In the data rows, the value 128 means zero.
Here are some points:
[123 140  92 238   1  80  86 138]
[146 139 162 130 130 166 144 147]
[135 123 163  75 164 170 154 129]
[149 146 153 168 123 154 144 151]
[132 136  94 235  26  61  85 148]
[133 133 164 108 150 181 152 141]
[110 113  66 249   0  49  52 128]
[139 146 118 213  84 125 113 147]
[ 69  70 117   0 217 148 119  63]
[160 155 126 148 143  86 156 155]
[151 151 142 168 120 138 134 154]
[149 136 173 129 107 166 153 155]
[134 133 156 112 143 194 132 132]
[139 152 135 185 124 149 121 147]
[131 133 111 230   0  96  92 147]
[139 139 125 106 182  99 154 134]
[151 147 126  96 183  97 161 132]
[158 156 131 197  52 112 128 152]
[122 109 163  70 170 188 152 118]
[ 89  89 130  22 207 155 131  85]
[118 109 145  91 185 175 142 121]
[ 89  92 128  17 207 161 138  79]
[143 152 134 196  95 138 115 145]
[149 143 129 101 169 102 165 139]
[128 140 107 231  18 113  81 136]
[153 139 171 145  50 177 147 150]
[134 142 143 132 155 184 126 122]
[142 126 152  88 174 151 142 127]
21 more points follow, each with its number after it:
[138 148 135 199  85 139 117 152] 0
[167 151 150 199   0 124 139 170] 1
[155 147 144 170 128 152 132 149] 2
[ 76  81  98   9 220 109 125  74] 3
[147 138 172 138  74 187 149 147] 4
[146 143 152 138 140 145 152 151] 5
[157 139 151 140 115 183 133 139] 6
[149 144 149 107 164 155 149 134] 7
[158 156 100 211  76  49 121 155] 8
[  0   0  79   0 231 119  84   0] 9
[149 157 128 187 111 117 134 155] 10
[105 104 153  33 185 194 142  95] 11
[156 152 139 166 129 131 135 154] 12
[150 138  78 235   0   6 104 155] 13
[138 143  97 229  12  89  86 142] 14
[ 92  94 141  12 197 170 147  86] 15
[147 152 144 170 121 152 129 145] 16
[118 125 161  72 162 192 152 114] 17
[ 30  30 104   0 224 151 104  22] 18
[ 97  96 149  27 194 173 144  98] 19
[144 149 144 183 106 150 130 151] 20
Which three of these numbered points are nearest to each point below by angle, seen from the average point of the first points? Their numbers follow each, nearest first.
[153 141 156 189  17 155 127 157] > 1 0 14
[166 150 150 166  87 131 146 170] > 1 20 10
[123 125 152  88 165 194 132 116] > 17 11 19
[157 139 169 157  68 159 145 165] > 4 1 20
[148 143 145 135 140 122 164 159] > 5 12 7
[155 152 147 170 100 144 136 154] > 20 16 2
[165 159 120 140 150  96 153 140] > 12 10 8
[153 148 135 190  88 100 141 171] > 10 8 13
[ 63  65  84   0 223  83 116  65] > 3 9 18
[ 93  92 144  18 199 171 140  92] > 19 15 11
[127 131 104 236   0  99  76 139] > 14 13 0
Now 21 new points, numbered from 0 again:
[112 112 142  50 194 162 143 106] 0
[138 133 118 229   0 100  96 155] 1
[153 148 129 215  29  96 120 165] 2
[119 118 128  77 196 113 149 122] 3
[141 143 115 221  28 110 102 155] 4
[141 155 121 198 119 112 129 150] 5
[ 47  43 116   0 220 157 118  35] 6
[ 46  56 114   0 215 133 120  57] 7
[133 128 118  85 191  89 158 126] 8
[158 162 117 194  95  77 140 161] 9
[149 147 132 134 157 116 153 149] 10
[128 128 158 103 168 169 142 135] 11
[151 148 138 146 145 110 155 158] 12
[154 149 144 163 124 130 148 157] 13
[137 152 108 224  67 104 101 146] 14
[112 122 111  57 207  94 154 105] 15
[136 145 120 218  59 114 110 157] 16
[ 67  52   0 255   0   0   0 103] 17
[142 152 120 224  62 111 105 151] 18
[133 123 138  91 189 163 141 116] 19
[154 155 134 183 115 126 126 151] 20
Which three of these numbered points are nearest to each point below by angle, seen from the average point of the first points? Their numbers follow each, nearest first.
[160 146 149 174  78 150 139 155] > 2 4 16
[111 104 106  23 210  94 150  94] > 15 3 8
[140 138 156 125 153 176 137 140] > 11 19 0
[158 156 101 204 104  60 127 154] > 9 5 14
[139 148  90 228  70  68  88 143] > 14 18 16
[139 148 131 174 151 123 132 152] > 5 20 12
[122 150  89 224 113 101  76 127] > 14 18 5
[157 153 130 144 145  94 163 160] > 12 10 13
[145 139 159 130 129 159 149 144] > 11 13 19
[132 155 100 228  73 112  92 135] > 14 18 16
[148 148 149 158 131 146 138 151] > 13 20 12
